Each path below is one point turned by a fixed rotation once a step. After each direction that follows a path, write how fast that rotation turns it, in degrees each step (0 if it stays still).
Each turn is a multiple of 5 degrees from 10 to 175, or 0.
Each row of a path follows its step; steps can be skipped.
Rotation 1:
step 0: [-11   0  10   6  10   3  16   9   0   9  -6   8  -4   4  -1  14  15  -4
  13 -19  -1  -3   7  -1   5  17 -14  11 -21   2  13  -5  18 -11 -23  11
  14  -8   3 -13 -24 -13  -2]
step 1: [ -4 -15  -6   3   7  18   4   1  -2  12   4   0  -8   3 -14  13  12  -3
  14 -23  -3  -9   5   3   7  14   2  19  -2  22  19   5   0  -4  -7   0
 -19  -1  11  10 -24  15 -19]
step 2: [ -2  -3   3   0   8  17  -9  -4 -10   4  12  17  -8   0  -4   3   9 -11
   1 -18  -2 -11  11  24 -14  19 -10  -4 -10   1   4 -12  -6  -3  -3 -16
   1  11 -19  -5 -22  15 -24]
step 3: [-15   5   0  12 -22   8  -7  14  -4   9  -5  11 -15   9 -16  10  35  -4
  -7 -13   3  -7   1   3  -2  24  -6 -11   3  -9   2  -4   7   3 -14   3
  13  -4  -2  -8 -18  -2 -14]
step 4: [-10  -6  -3   2 -16   5  -3  21  -7  11   0   2   0   3 -12   5  13   3
  15   8   5 -27 -16  12 -11  12  -8  16 -15  17  11   6 -10   4  -9   8
   7   7  15   3 -19  -2 -20]
step 5: [ -7 -12   2   7  -5   7   8   6 -11   4   1  19 -18 -21   4 -12  -2  -2
   1  -6  -8 -17   5  12  -4  23  -8   8 -23  17  18  -1  13   1  11   6
   1   6 -11  -9 -23 -12 -10]
step 6: [-11  -5   4  10  -6  12  17   5 -19   9  12   9 -21 -17 -11  12  18  -9
 -19 -29   0   3 -10 -10   1  12 -20  14  -2   1   9   7   1  -5  -6  -2
  -1   0  -2   4  -5  -7 -19]
step 7: [-12 -16 -14   2  -8  -2  -7   3 -13   6  -2   5   6  -8  -9  -3  17 -18
   4 -11  -2   4  -8  13 -13  27 -27  13   3   3   5  -3 -27   5   6   0
  -4  -5   8   2  -9  13 -19]
step 8: [-21  -4  -5  -1 -14  -2  -3  -3  -7   5   4  20 -12  -3   9   1  10  -9
   6   4   1  -1  17  13 -15  24 -20   6 -15   0  15  -1   6  -3  -1 -11
  28 -16   9 -17  -4  -2 -11]
step 9: [-17  -2  -1  -3 -20  15   5  -3  -2  -5  -3  16  -6   0 -19   3   9  11
 -11  -6  -4  -7  -4 -19   8   7 -16  15  -4  18  24  11   7   4  -4  -1
  16 -12  18  -6 -17   9 -15]
step 10: [ 10 -14  -7  -5  -8  13 -10   0 -17 -15   8  22  -9 -12   4 -11   1  11
   1 -12  10  -4 -15   1 -13   5  -9  20  -5   9   8   1 -15   0  11  -9
   1  -2   4   0 -30   7 -24]
step 11: [ -4  -6  -3 -11   0  -6   7  20 -20  -9  -7   9 -20 -19   8  -4  21   1
 -18 -16  -1  -1  -1   1 -13  13  -9  -8  -2 -12  16 -12  -3  -3   8  -9
  19 -18  -8 -12 -14   3 -13]
[ 0  0  5 -1  2  5  2 -1  0 -1 -2  1 -4  3  2  4  6 -4  0  0 -3  2 -6  3
 -4  4 -2 -6  1 -7 -2 -1 -1 -2  9 -2 -3 -1  1  5  4  6  1]	80
[-2 -1  3  1  4 -1 -1  1  5  2 -3  1 -1  5 -2  2 -1  4  2 11  0 -2  6 -4
 -2  3 -5  1 -4 -3  5  2  0 -3  4  5  0 -1  5  3 -1 -5  0]	85
[ 0  2 -1 -1 -1  3 -8 -9  3 -2  2  4  3  6 -4  1  3  1  1  0 -1  2  8  3
  2  1  2  1  2 -1  0  2  1  1 -2 -6  4  0  5 -1  0  7 -3]	55
[-5  2 -4  0  0 -5 -2  3 -2  4  1 -1 -1  5  4  4  1 -3 -4  5  0 -4  5 -4
 -2  1 -4 -2  5 -3 -6 -1 -6  7 -2 -2 -4 -2 -3 -5 -1  1 -2]	80
